Each row is where one point has got to under a steady rotation. How many steps took it there?
The counts run from 0 to 459.
[ -8 -24   5  -3 -26 -20   5 -12  27  -2   1  16  -3  -9  18   2 -13  27
  15   4 -12  -3   6  25 -11   6   0   5  24  -7  26  -4 -23  13   4  -9
 -10  -1   0 -10 -12   8  -2   3   8  15 -14  14  23 -18 -19 -15   7  13
   1  -7 -18 -27 -20  38  -9  -5  -6   6 -20   9   6  12 -12]
389
[ 17  16 -13  34   0 -21   1  14   5  13  -7 -11  10 -15  -1  -1   0 -36
   2 -10  -3  24  10   7 -11  -6   4   2  -7  -3  -3  31  22 -10 -17  35
   8  -3 -29  -2  18  28   8   1  11   4  -5 -13 -14  -4  -4  15  -5   3
 -11  22  17  28  -6   0  35  38   0 -18 -14 -14  16   6  -6]
73
[  4  -2 -11  12 -24  -6 -20   8  16  15  21 -12   4 -39  -2  13  15  -2
  12  -7 -17  13  12 -12  -5  -9  13  19   2  -1   0  29  10  24 -22  17
 -25  15   1   7 -24   2  11  -3  31  -9  16  30   3  -4  29   7 -19   3
  11  32   4  -1  -9  24  15  11 -18  -6   8  16  -6  13  13]
27
[ -2 -28 -18  17  -3 -25  16   4  18 -23   8   2   0 -19  -8  11   9 -19
   6  20  -1  19   8  15  -2 -22  28  11   1   7  -2  27  17  10 -20  19
   1   3  -4  16 -21   7  18  -3   2   7  -2 -16   1   7  35 -23  -7  18
   3   0   2  34 -14  19  25   5  -5  10   5 -10   4  19  -8]
50
[ 16 -13  -1  -9 -13 -11   2   8  10   3  -1  -7 -14  -4  37  -2 -14  -6
  22  -8  -6  -2  -4  19  -1  -5   3  10  15  19  29 -11 -12   0   1   3
  23  -9   5  -3 -10  20 -13   5 -10  16 -34 -10  18   1 -34   3  -7  11
  -5 -23 -18  -8 -13  19  -4  25   7 -25 -52  -1 -22 -11 -15]
381
[ 11   0   7 -10   6  21 -17  24 -37  24  -5 -38 -13   3 -14 -13   0 -10
   6 -23 -18  21  -9   1  -1  20 -17  31  10   8 -27  -1  27   0 -12   4
   3 -17 -10   4   1   2  10   1   5  -7 -11  -8 -24 -17 -21  -5  -8 -15
  19  15 -23 -12 -11 -12 -20  19   3  28 -25 -14 -19   8 -17]
302
[-36 -17  11   4   7  11  24 -18   5 -11  -1  24  -3  -8  18   1  -6 -13
 -17  17 -10  19   8  30  -8   9   7 -22  12  -9  14   1 -21  14  16  -4
 -29  17  -6  12  25 -21   0 -14 -13  -6  20  -2  -5  -5  24  -4  28   2
 -22 -19  15   2 -39  -7  18  -6 -18 -15   8 -15   4  -5  17]
166
[ 15   4   8   1  16  19 -30  12 -28   7   8  -1 -28   7  11   2   0   1
  14 -23   4   6 -27   4 -11  23  -5  27   5   5 -22  -8  29  28   5   6
 -19 -16  13  20   8 -25   2   7  -6  -6   5   7 -22 -37  -5  -9 -15 -24
   9   4 -16 -14 -14 -18 -22   6 -20  17 -27 -24 -26  -3  -6]
276
[ 40   3 -16   1 -12  -3 -36   9 -24   5   2   0 -15  -9   7 -15  17   0
  27 -18 -17   5   0  -5   4  -3 -13   9  -1   2  -3  26  21   4 -12  28
  19 -17  11 -18 -14  16 -37  -2  16  -1 -20  -3  14 -17 -25  10 -16  11
   0   8 -16   6  11  31 -19   6  -5 -16 -16  21 -31  -5 -14]
3
[ -1   9   5  10  -8   0 -12  15 -19  17  15   6  -3  -9 -17   9  -8  -7
  -6 -30  13  28  -2  -7 -16  18  -7   5  -3 -15 -31  -9  20  23   5   2
 -15  10  12  17  11 -18  30  14   2 -36  24  21 -17 -21  38 -21  10  -8
  18   5  -9 -16 -17  13  -1   9 -31  16   3 -18   9   3  -7]
282
[  9 -19   1  -9   6  13  -4  -7 -15 -10   0  19   7 -10  -8  -1 -15  24
 -16  22  -6  -7 -21  -7  -5  21  -7   4   7 -11 -17  27  45   3 -13 -10
 -11  -4  14   2 -12 -16  18 -12  11 -20   4  -2 -14 -20   1 -43   2  16
  29  -4  -3 -13  -3   5 -28  -6  -7  26   7 -17 -11  12 -15]
262
[ 16   0  -6 -20  -5  37 -19  16 -13   6  14  -3   9 -19   4  10 -16  -8
   2 -11  -1   0 -13 -11 -11   5   0  10  -5  15 -16  19  35   9 -13  -9
 -17  21  21  26 -18 -22  27  -6   1 -24  19   5  -7 -14  21 -21  -3  -5
  24  -4   5 -16 -11  -4 -16  15 -16  -5 -12 -26 -27 -11   4]
270
[ -7 -15   2 -22 -28 -16   7  -8  28   5   3   3  11 -11  13  -1  -8  23
 -10   6 -23  -2   2  24   3  22  -4  -7  23 -13  18  -3  -9   8 -16  13
  -7 -12  -9 -34   2   5   0   0   9  18 -31  16  13 -14 -37   4  -8  10
  -6   1 -29 -16 -10  32 -14   1  -2  16 -26  32  -5  25  -8]
396
[-22 -29   7  -1 -15 -16   7  -9   7  -2  19  -4   6 -19 -11  -9   3 -11
  -9 -11   7  25  11  21 -16 -11  25  15   9  23 -28 -13   1  -4  12   5
  19  -1   4  12 -12  -9   4   7  -9 -16  -7 -11  -2   7  24 -38  13   5
  14 -19   3   7 -34  23   3  26  11   8 -10 -24   0  18  -2]
338
[ 10  -3  -1  29  -5 -25  19  15  -4  -7 -16  13 -14  -3   4  -7  22 -37
  14  23 -14  -1   6  22  19 -20   5  14  -9 -17  32  20  -2   1 -13  28
  -4   0  -4  -7  14   9 -19 -14  -1  19  20 -22  -3  -1  -7 -15  11   9
  -8  -6   8  38  -9   0  17   1  -7 -16 -25   5 -18 -22 -18]
451
[ -8 -15   0 -13  -1  13   8 -10 -15  -8 -15  15   6  -1   3 -14 -15 -27
 -42  24 -13  15  -2  13  -6  26 -12 -35   8 -32  -8   7 -12  -5  -3  12
 -15  10  -8 -13  39 -16   2 -12 -28  -5   6 -16   6   9  20  -1  26   1
 -12 -18  -1  14 -22   2  12   6  -7  -4   8  -9 -21  -6   6]
185
[  0 -19   8 -21  13  28 -23  10 -44 -11   4   3 -20  -5   6  -3  12   3
  -8  10  -2   5 -14  -2  15  14   6  13  17   1 -16   3   6  -1  -5   0
 -25 -15   8   0  21 -32 -10 -10 -17 -16   9  -8 -20 -14   3   1 -14 -25
   0   0 -20   4  -2 -37 -23 -11   1   4  -6  -1 -50  -6  -1]
231
[-19 -12   1  11 -32 -36  13  11  10   2   0  14   0  -1  -5 -15  -2  -5
 -11  14 -17  22  16  44  -4   4  -2  -1   2 -17   6 -12 -17   5   3  18
   6  -4 -13 -33  11  15 -24   5  -9   4 -26  18   7  -8  -3  -2   9   8
 -11 -13 -18   2 -11  40   6  13  -9  13 -18  24  14   3  -8]
395
[ 14  15  -5   3 -14   8 -27  26 -24  25  -2  -8  -5   0 -17 -11  -6 -30
 -14  -8   0  26   3  -4  -9   4 -20  21 -29 -11 -34   7  25   1  11  24
   1  10  -3  -6  11  12  -3   6   5 -18  -4   6 -22  -9   6  -7 -11  -7
  21  20  -2   4  -1   5  -4  43 -13  14 -16 -17  -2  -1   1]
290
[ 13  -7 -13  -5  -8  21 -25  14 -13   2   2  -7 -28   1   4  -1  -5  10
  32 -10  -5  18   6   8 -16  -8 -16  39  -3  28 -14 -11  18  -2  17  -8
  15   0  19  21 -32  21  -9   2   2 -17 -31   8 -13  -4 -27  -5 -24  -1
  11   7 -17 -17  12  -1 -20  15  -4   1 -30  -7  -2   7 -10]
310
[  9   1  14 -15 -21  15   0  16  -1  30   3 -28   0 -33  12   9  -6 -25
   0 -24   3  -2   4   0   1 -16   4  22   9  25   9   8   2 -10 -12 -24
  22   8  -3  21 -21   1   4 -12  18  -6   3 -10  -8  18  -7 -30  -5  11
  14   9   8 -27 -28   1   2  24   7  -5 -31 -27 -14   9  17]
341
[  0 -16   8  -2 -25   2  -4  10   2  16 -12 -10   0 -21  13   7  12 -11
   9   2 -18 -12  18   4   2 -20  14  16   4   3  55  30 -17 -20 -20 -18
  19  14  -3  -9 -18  22   0 -24  22   8   6   6  18  12 -12 -20  16  11
   1  14  -3 -13   3  20  11   0   2 -16 -18  19 -22 -21 -10]
412
[  0  -5  15   8   3  -1  -6   3 -30  -1   2  18  13  -6 -13 -16   1 -15
 -31   5   2  10  -9   4   2  17   3   9  -4 -23 -45  13  29   4  -6   9
 -18   8  -3  -7  25 -35   4  -7  -7 -26  28   5 -14 -10  35 -27   7  -1
  23  11   6   4 -18  -5 -10   6 -16  30   5 -18  -6  11  -1]
256
[-25  -3  14   4 -18   0  -6  -6 -15  34  23 -12  15 -22 -18 -10  14  -8
  -4 -31  -9  36  12  15  -8 -11   6  14   4  13 -39  -2   6  -5   6  11
   7  -8  -5  -5  -2 -12   8   7   9 -29   9  10 -18   5  15 -20   4  -1
   5  12 -12 -18 -20  18  -8  26  -8  18  -3 -14   7  21  17]
327
[ 16 -15 -21  -8 -17 -20  -2  11   9  -6   8  -9  -1 -21   9  14   0   6
  19  -6 -14  10 -11 -12   7  -8  14  -2  40   0  16   6   4  23 -40   3
 -11 -13  11  14 -37 -16  16   7  17   4   0   3  10   0   9  -4   0  16
  12  11 -27 -12 -23  16  -9 -23 -25  12  14  16 -20  17 -18]
19
[  9 -14 -19  -3  10   9  -4  -7  10 -12 -25   1  -9  12  12  11  -5  -1
  12  -1 -12  17   9   1 -11  -5  -8  -8  22  23  18  -3 -17 -41  -2   6
   4 -20 -16  -2  -5  20  -4 -18 -25  15 -27 -34  -9   9 -37  15   1   2
 -37  -7  -7   6   7 -17  11  24  14 -20 -11 -11  -8   2 -22]
119
[-29   9   9  -5   7   5   4 -20  10  -1  -3  12   8 -13  14  12   1   0
 -18  -3  -6  18   3  15  -2  22  -6 -17  27   0  -5  -2 -12  -7   0  23
 -23 -18 -23 -21  39 -17 -15 -10 -22   6  -8 -17 -25   4 -16  28  -8  -8
 -41   6  -7  11 -20 -25   7   8   0  -3 -13  -7  -5  20  17]
141
[-16  -1  19  -4   0  21 -21  12 -30   3 -11   6 -13   1   7  -4  -2  -3
 -24   9 -11  15  -8   7  -1  25 -25   5   7 -42 -17   8  -8   6  -1   5
 -31   0  -6 -23  52 -22 -21  -8  -7   2   6  18 -13 -14   0  17  -1 -14
  -7  16 -11 -10   3 -30  -5 -10 -15  18   6  14 -19  -2   2]
212
[ -5 -22  -9   6 -19 -24   6 -18  30 -15   4  34  21 -20   8  15  18  26
   2  19 -11 -21  10  14   6  -4  17   0  23 -19  29  16 -18   0 -22   6
 -15 -11  -7 -29  -6  -5  -8 -20  12   5   5  14  10  -8 -14 -17   4  19
  -3  18  -5   0 -12  17 -14 -19 -10  12  -5  16  -4  17  -1]
434
[-11  -1  13   0 -10   8   7  27   2  17   6  -9  -9 -18  13   0  11  -1
  20  13 -28  12  16  21  25 -10  10  28 -10   1  41  16  -7   4 -14  11
   4  -8   5 -26  11   9 -18  -6  -5  19 -13  -3 -12   5 -31   7 -24   6
 -20  16 -15  16   2   1   6  -1  -5  -7 -31  34 -27 -17   5]
418
[ 22  16  -9  31  -2 -13 -12   9  29   3 -15  12   0 -23   4  19   4  10
  29  -3   1  -3  -1   2 -11  -9 -12  10   9   6  16  33  29  -5 -14  17
  -2 -15 -19  -1 -13  23  -8  -6  23   6  -4   2 -10  -9 -39  12 -26  16
 -13  35   8  -1   8   5  11  19  -2  -7 -11  -7  23  16  -8]
67
[ -2   8   4 -15 -14  23 -16  29 -15   8  -8   9 -12  -4  18  11 -11 -38
 -24   9  -3  17   0 -14   5   4 -24  -5 -12 -24   8  17 -11  -5   6  -6
 -21  32  11   9  14  -1 -14 -15 -14  -2  20  16  -3  12  23   7   6   2
  -4  10   7  -9   7 -23  18   3 -24 -18  10  -1 -23 -27   7]
207
[ -7 -17   5 -18  -1   6   2 -28  21 -24 -16  23  17 -14  11  17  -8  17
 -21  14  -1 -12   9   6  -6   9  -9 -24  38  -5  16   9 -19 -34  -2 -22
  -4  -6 -22 -16   7 -15 -13 -25  -3  -2  -7 -18   4  13 -20  -7  19  26
 -22  -3  10 -16 -11 -14   5  -2   4   0   9 -19   8  28  -3]
146
[-19 -16  13   0  -3  22  10 -30  14 -18 -10  44 -10  -5  17   4 -25  24
   3  26 -16 -11 -10  26 -16  13 -16 -25  28 -24  28   2  -5   6  -1 -22
 -31   4   2  -5   3 -17 -17 -20  -7  -5  -4  13   2 -18 -26  -2  12  17
 -18 -11  11 -30 -13  -5  -5 -25 -20  -1   8  -6  15   4   5]
172
[-13 -25 -20 -10   8  31   3 -27   8  11   5  -8   9 -25   0  15   6  29
  -1 -11 -26   7  23   2 -30  16  10  -3   9  22  21  24 -14 -19 -14   0
 -29  -8 -27   0 -13   7  28 -17  -7  -3 -16 -11  -8  -7 -27  10  -8  -3
 -32  23   8  -3 -18  -2   9  12  12   1  10  -7   1   6  14]
116
[ -5 -19   2  -5  10  12   4  12 -32 -34 -17  23 -21  22  -3 -10  -8   3
 -14  25 -12  23  -1  14   2  10 -26 -20  15 -21  10  -5   1  -8   5   6
 -12  -8  22  -4  13 -11 -15  -4 -37   3 -16 -16  -9 -12   2   9  10   4
 -18 -37 -29   9   5  -5 -11 -16 -22  -2  -4   1 -15 -11 -25]
197
[ 29   8  -8   0 -14  -8 -12  26 -26  30   9 -11  -3 -19  -9 -14  11 -29
   1 -21 -27  15   7  -8   7  -9 -11   3   1 -15 -12  23  15  11 -19  35
   8 -11  -5 -15  10   2  -7   5  13  -4   1   0   2  -2  10  15  -1   5
  -3   7 -28  20  -6  37  -6  11 -17  -5  -5  23 -33  -4  -8]
2
[ -3  12   4  21 -17 -31  -9  19   8  -1  -4  24   2  -9  16   6  23 -29
   9  -5  -3   8  32  17  21 -31  13  -5  10 -10  27   1 -21  -9  -4  25
  14  -7  -1 -22  26   6 -33  -9  -3   0  17  12   6  15  12  -3  15   9
 -19   4  -3  21   4   4  13   8 -21 -24 -22  13  -8  -5 -10]
432
[ 31 -11 -22 -18 -10  -2  -9  -2 -10  13  13 -14  -4 -16  15  -4  12   6
   3   2 -27  -4 -16  -9   7  17  -5   7  20  -8 -10  21  11  20 -37  23
 -16  -6   0  -9 -17  -6   2  -5  12   7 -24 -10  12 -16 -15   5 -16  -2
   2   6 -24   7 -19  23 -18 -10   2  12  -2  22 -47   3 -12]
7
